Named moves (each a turn or a mirror), then the moves between two rows, first move first; the first pair answered
duru (before -> after):
[  8 -19  28   0  14  24  -4 -17   5 -19 -43 -19 -30 -24  31 -28  13 -35
 -30 -25]  ->  [ -1  11 -39   5   5 -26 -38  -7  70  17   6 -13  -3 -28 -19  11   6 -22
  12  -8]
[ 23  -9  31 -18   1   9  -2 -12 -24 -11 -48 -15 -18 -15   8 -22  -2  11
 -27 -10]  ->  [ 13  18 -27 -11  -5 -36 -31  -2  31  16  -7 -10   4 -17 -35  18  -5  21
   7   7]
[ -3  12   1  -6 -18  -4  21   9 -16   1  10  22  21  16  -8   1  -7  21
   4  11]  ->  [ -1   7   6  -7 -18   1  24   8 -22  -3   5  21  19  15  -4  -1  -6  22
  -1  11]
monab (before -> after):
[  4   2   5  -8   0  12   9  -6 -15  15   3  11  24  26 -12  -5  -3  13
  -8  -1]  ->  [ -1  13 -13  -3   0  11 -10  -4  36   7 -15   0   7   5 -15   3  -9   2
  -3   2]
[  6 -11  20  -7  -3  13  21  -1 -53   3  17  17  14  17  13 -13   2  17
  -9  -6]  ->  [  9  21 -28  -8  -7   8  -4  -1  28  27  19  13  20  14 -29  11 -17  23
   1   7]
[ 16  16 -26   1 -19 -22 -14  13  -7  16  14  10  14  -6  -7  -7   2  21
 -26  25]  ->  [  9  12 -25   7 -15 -22 -25   9  19  -5 -14  -7 -12 -32   9  -8   5   0
 -24  18]
[ 15 -32 -17 -23   9  -9 -27  11  24  23  19   1  23 -16  -9   2 -20  28
  -2   6]  ->  [  9 -46  -4 -15  13  -6 -29  10  29  -5  -7 -13  -7 -39  16  -5  -8  10
  -4  -4]
Zuse (before -> after):
[-20 -21 -13   4 -10   4   3  -6 -20  -9  -6 -20  -5   0 -11  15   2  -7
 -16 -25]  ->  [-21 -20 -16   5 -12  -2   0  -3 -22  -8   1 -18  -1  -2 -12  16   3  -3
 -10 -24]
[-18  -1  -2  25   5 -12  14  24  -5  13  22  24  10  -9  -6   5   4  -7
  44   7]  ->  [ -9  -4  22  24  10  31  22  14  12  -7 -32  13 -16 -12   8 -11  -5 -22
  14   4]
[-13   9 -23  32  -8  12 -40  14  75   2 -32  -8 -30  22  -1  14   5   8
   4  27]  ->  [-19  11 -35  33 -11 -11 -44  18  67  10  -2  -5 -13  23  -8  25   7  13
  17  28]
Sadur (before -> after):
[-11 -32   4   7   9 -27  16 -15 -12 -27  18  -7  -6 -11  12   6   8  -7
 -14 -20]  ->  [  9  -9  -7   0  10  11  16 -25  28 -12 -15  -6  -5   8 -13   3 -14  -2
 -42 -11]
[ -2  -8   8  -2 -15  -3   6  -3 -22  -5 -10 -11  -6 -11  15 -15   8  -2
  -4  -5]  ->  [ 12   6  -4  -9 -17  15   7  -8  -4   8 -14  -7   4   8  -8 -11  -8   7
 -17   1]
[  3   5  -4 -15  -3 -14  15   7 -47  17  31  16  28  28 -13  -3  -5  28
   0   7]  ->  [ -6 -19  28  -5   6   1  15   3 -37 -32 -25  -4 -23 -12  35 -19  12  -7
 -10 -10]
[-16  -7  -6  -3  -4 -10  -7  -2   3  -3  22 -17  -1 -18  12  10   0   5
  32  13]  ->  [ -9  -1  -2  -6  -2  17  -6  -8  30  -9 -13 -27 -18 -17  12   4  -8  -3
  12  14]
Pairs:
Each pair is 2 to 4 moves apart.
[ 25  28 -19 -19   1   9   3 -13   2  21  21  10  34  31 -30  -5  -7  39
 -19   7]  ->  [ 10  26 -38 -12   0 -27 -11  -5  18  20  39   5  33   6 -25  12   6  32
   7   8] | Zuse then monab then Zuse
[ 17  19 -19  -4  -7   7   3  -3   6  40  14  16  26  35 -38  11 -23  25
  -8  16]  ->  [  4 -24  36   5  -3   8  23  -2 -64  -9  -5   7  -4   6  25 -17   8   3
 -11  -5] | Sadur then monab then duru then Zuse
[ -6  -5  11 -18 -13  18  24   0 -45  32  27  -4  31  15  -7  27  18  28
  -8 -15]  ->  [ -4  -5  19 -19 -13  25  29  -3 -50  27  16  -6  25  13   1  20  18  26
 -13 -17] | duru then Zuse then Sadur
[-15  -7   3   8   2 -10 -13  -2  17 -23 -30 -19  -4 -31  12   6  -4 -21
  -5  -5]  ->  [-14 -13  12   6  -2 -28   0   3 -39 -10  17  -5  22 -12  10   4   8  -3
   3  -6] | Zuse then Sadur then monab then Zuse
[  18  -29   74  -11   15   47   53  -10 -108  -30  -10    6   -5   35
   51  -52    7   -5  -30   -9]  ->  [ 25  32 -23 -18   1   2  24   1 -40  59  76  33  76  81 -50  -2 -23  45
   2  26] | Sadur then Zuse then Sadur then monab
[  5  11  12 -14   1   2  13  -3 -48   4  23   1  40  38 -16  -7  -9  25
 -25  -5]  ->  [-23  -2  -1   2   0 -48  -4   6 -37 -18  44  -9  23  -3   6   6  15   5
  15 -13] | Zuse then monab then Sadur
[-17   6 -16   2  -6 -28   3  17 -12   8  36   4   6  -5   6  20   4   3
  24   1]  ->  [-20  -5  -4   7  -1  -6  -2  10  13 -20 -13 -11 -29 -30  24  10   5 -19
  12  -7] | monab then Sadur then Sadur then monab
